In the data rows, 128 means zero.
Here are some points:
array([096, 116, 167, 126, 131, 113, 059, 113, 172, 167, 076, 102, 135, 144, 098, 086, 111, 100, 095, 120, 109, 119, 101, 104])
array([226, 235, 067, 107, 217, 201, 126, 121, 100, 108, 067, 111, 128, 212, 255, 086, 103, 255, 111, 126, 098, 094, 226, 099])
array([112, 083, 130, 107, 104, 114, 246, 196, 122, 098, 114, 209, 099, 081, 090, 114, 119, 087, 148, 100, 130, 107, 149, 175])
array([112, 108, 051, 109, 109, 081, 121, 101, 116, 115, 078, 102, 102, 127, 094, 107, 110, 154, 117, 093, 104, 106, 112, 104])
array([147, 101, 016, 129, 145, 140, 109, 032, 136, 144, 137, 110, 193, 105, 139, 109, 098, 175, 101, 228, 085, 091, 167, 118])
array([088, 025, 112, 115, 093, 114, 130, 181, 122, 098, 181, 169, 131, 097, 093, 177, 144, 090, 119, 100, 226, 184, 119, 128])
array([091, 129, 081, 111, 089, 077, 122, 212, 092, 124, 065, 103, 067, 123, 123, 155, 093, 122, 114, 091, 104, 099, 102, 124])
array([098, 098, 149, 132, 101, 085, 162, 180, 115, 132, 230, 147, 123, 059, 108, 155, 147, 098, 138, 119, 159, 116, 193, 173])
array([109, 103, 255, 098, 080, 072, 128, 088, 111, 112, 153, 182, 117, 066, 079, 138, 138, 082, 247, 108, 129, 181, 112, 218])
array([092, 057, 248, 114, 085, 093, 141, 031, 133, 106, 116, 125, 091, 060, 102, 153, 209, 078, 142, 104, 132, 135, 129, 097])
array([223, 209, 141, 112, 179, 223, 108, 174, 109, 100, 095, 115, 146, 200, 199, 077, 111, 190, 134, 147, 106, 089, 206, 102])
array([208, 175, 056, 110, 179, 173, 138, 156, 120, 115, 106, 113, 153, 203, 158, 123, 104, 155, 130, 168, 119, 127, 098, 106])
array([112, 072, 090, 102, 087, 103, 182, 143, 120, 115, 229, 130, 076, 104, 086, 119, 143, 092, 220, 098, 141, 130, 138, 124])
array([209, 147, 056, 117, 188, 227, 149, 177, 141, 112, 100, 102, 120, 248, 200, 079, 095, 255, 065, 134, 108, 095, 122, 109])
array([097, 077, 190, 116, 111, 136, 106, 091, 161, 224, 129, 098, 113, 127, 120, 101, 119, 066, 095, 116, 104, 135, 020, 077])
array([089, 064, 025, 136, 103, 066, 188, 097, 129, 101, 127, 169, 125, 127, 086, 155, 141, 093, 255, 116, 143, 176, 234, 176])
array([063, 075, 171, 138, 094, 083, 130, 255, 137, 128, 188, 149, 118, 111, 076, 138, 136, 115, 135, 099, 159, 148, 078, 161])
array([161, 185, 089, 189, 131, 149, 098, 076, 107, 126, 082, 123, 255, 122, 175, 094, 119, 114, 128, 183, 114, 104, 211, 111])
array([090, 028, 255, 091, 091, 038, 127, 215, 133, 122, 129, 134, 100, 105, 112, 213, 255, 080, 125, 090, 161, 162, 078, 119])
array([123, 108, 147, 190, 106, 115, 162, 145, 148, 137, 110, 130, 158, 160, 133, 162, 135, 118, 124, 133, 136, 139, 154, 140])
array([139, 162, 093, 147, 144, 138, 131, 060, 126, 128, 103, 117, 205, 143, 132, 100, 111, 138, 152, 230, 111, 081, 100, 101])
array([103, 089, 160, 128, 096, 091, 137, 220, 115, 113, 120, 187, 142, 024, 108, 134, 148, 097, 219, 112, 144, 174, 072, 206])
array([144, 182, 153, 117, 179, 155, 056, 067, 130, 129, 065, 095, 137, 210, 198, 104, 098, 178, 123, 177, 110, 102, 204, 134])
array([255, 160, 014, 118, 188, 187, 000, 107, 117, 096, 101, 105, 143, 164, 168, 130, 109, 248, 105, 140, 100, 115, 130, 088])
array([160, 247, 067, 125, 168, 166, 118, 062, 117, 134, 078, 107, 161, 183, 190, 112, 107, 172, 124, 184, 104, 088, 078, 096])
22 more points follow, each with its number after it:
array([152, 153, 123, 115, 160, 204, 156, 074, 119, 137, 079, 101, 144, 205, 158, 101, 107, 140, 128, 164, 108, 106, 119, 104]) 0
array([103, 137, 136, 122, 089, 113, 140, 109, 124, 093, 140, 255, 113, 118, 102, 146, 137, 133, 156, 081, 168, 171, 225, 199]) 1
array([139, 157, 000, 152, 149, 155, 042, 218, 129, 120, 071, 110, 185, 108, 159, 078, 120, 168, 097, 199, 118, 110, 135, 145]) 2
array([105, 118, 127, 115, 089, 035, 029, 112, 109, 125, 134, 095, 081, 022, 087, 137, 107, 099, 115, 077, 098, 079, 140, 110]) 3
array([170, 121, 161, 130, 137, 172, 169, 063, 143, 105, 137, 121, 169, 107, 172, 082, 111, 211, 122, 133, 118, 106, 116, 139]) 4
array([102, 134, 126, 104, 088, 046, 249, 060, 138, 104, 101, 136, 096, 124, 085, 074, 113, 079, 113, 096, 106, 116, 061, 158]) 5
array([099, 158, 208, 127, 089, 121, 092, 189, 123, 109, 117, 142, 083, 088, 124, 255, 210, 124, 112, 093, 165, 184, 104, 125]) 6
array([121, 088, 137, 130, 106, 080, 011, 205, 177, 146, 128, 114, 083, 059, 083, 121, 117, 082, 103, 101, 125, 108, 123, 109]) 7
array([090, 145, 179, 124, 091, 062, 202, 161, 129, 112, 172, 154, 076, 072, 094, 190, 158, 101, 154, 087, 211, 182, 199, 151]) 8
array([139, 105, 202, 104, 104, 124, 182, 116, 108, 098, 124, 121, 124, 059, 114, 115, 108, 138, 146, 127, 106, 113, 153, 119]) 9
array([081, 091, 167, 117, 113, 100, 122, 073, 125, 142, 073, 104, 110, 098, 112, 056, 113, 108, 079, 091, 104, 077, 091, 081]) 10
array([110, 128, 053, 226, 120, 093, 144, 219, 110, 146, 126, 117, 201, 133, 098, 136, 122, 148, 142, 164, 112, 070, 146, 122]) 11
array([148, 148, 032, 134, 150, 137, 160, 234, 111, 122, 087, 100, 212, 166, 133, 131, 099, 124, 080, 209, 116, 074, 178, 138]) 12
array([090, 052, 238, 127, 097, 112, 117, 210, 145, 125, 195, 175, 101, 087, 095, 181, 151, 092, 232, 093, 163, 163, 097, 145]) 13
array([134, 153, 058, 127, 140, 129, 226, 209, 108, 132, 120, 118, 143, 155, 134, 087, 106, 125, 108, 192, 106, 115, 065, 110]) 14
array([115, 100, 140, 115, 083, 077, 134, 197, 112, 102, 155, 154, 111, 057, 095, 177, 181, 065, 118, 083, 237, 255, 177, 131]) 15
array([132, 174, 146, 126, 171, 183, 075, 112, 128, 131, 129, 105, 148, 153, 183, 135, 108, 137, 136, 136, 103, 106, 144, 081]) 16
array([120, 113, 188, 108, 102, 095, 196, 000, 106, 106, 133, 123, 104, 125, 095, 075, 117, 104, 105, 127, 112, 143, 106, 126]) 17
array([106, 109, 151, 110, 113, 170, 112, 086, 143, 141, 121, 108, 137, 075, 111, 101, 115, 104, 111, 104, 119, 096, 168, 100]) 18
array([109, 088, 174, 184, 095, 136, 104, 087, 110, 153, 113, 140, 118, 088, 097, 159, 151, 087, 175, 105, 135, 120, 255, 169]) 19
array([156, 239, 073, 122, 242, 225, 102, 003, 132, 121, 120, 109, 139, 250, 232, 125, 107, 202, 071, 135, 104, 114, 148, 111]) 20
array([088, 039, 153, 114, 088, 148, 147, 255, 148, 105, 217, 130, 105, 072, 102, 127, 138, 097, 129, 083, 135, 137, 098, 109]) 21
Which two of these numbered points are nearest to each point below, ignoring the direction in which the first points spread most? Their numbers follow each, nearest first.
array([168, 255, 148, 113, 249, 204, 113, 000, 120, 114, 092, 092, 142, 211, 255, 083, 104, 175, 094, 153, 115, 131, 078, 128]) > 20 0
array([152, 097, 117, 144, 145, 180, 118, 120, 112, 108, 113, 114, 184, 146, 108, 093, 104, 116, 107, 167, 116, 138, 096, 119]) > 0 16
array([103, 116, 110, 115, 100, 108, 075, 093, 225, 255, 166, 105, 106, 020, 107, 097, 112, 084, 069, 101, 118, 142, 093, 104]) > 18 7
array([106, 045, 220, 101, 088, 122, 163, 112, 109, 106, 128, 138, 098, 084, 095, 182, 214, 043, 153, 100, 199, 244, 117, 148]) > 0 15
array([092, 090, 255, 110, 090, 053, 078, 226, 096, 110, 162, 126, 091, 114, 069, 212, 223, 124, 158, 092, 173, 224, 048, 108]) > 6 13
array([131, 099, 021, 110, 091, 096, 240, 074, 100, 113, 098, 199, 112, 086, 085, 119, 125, 080, 146, 109, 135, 139, 013, 180]) > 5 14
array([121, 090, 108, 123, 101, 079, 082, 030, 135, 118, 168, 209, 109, 098, 090, 133, 130, 107, 186, 106, 143, 153, 152, 242]) > 1 19
array([149, 178, 125, 127, 135, 188, 104, 000, 105, 113, 083, 099, 168, 128, 146, 078, 099, 133, 092, 216, 104, 076, 107, 101]) > 17 0
array([198, 160, 027, 125, 165, 209, 144, 187, 099, 112, 114, 113, 148, 148, 171, 109, 108, 196, 115, 154, 115, 101, 037, 095]) > 14 21
array([112, 128, 025, 176, 123, 146, 080, 153, 164, 122, 121, 129, 152, 097, 089, 148, 126, 124, 108, 114, 126, 130, 113, 109]) > 2 7
array([089, 129, 170, 096, 109, 174, 255, 015, 096, 097, 103, 149, 076, 135, 101, 139, 108, 107, 145, 107, 114, 109, 077, 161]) > 17 0
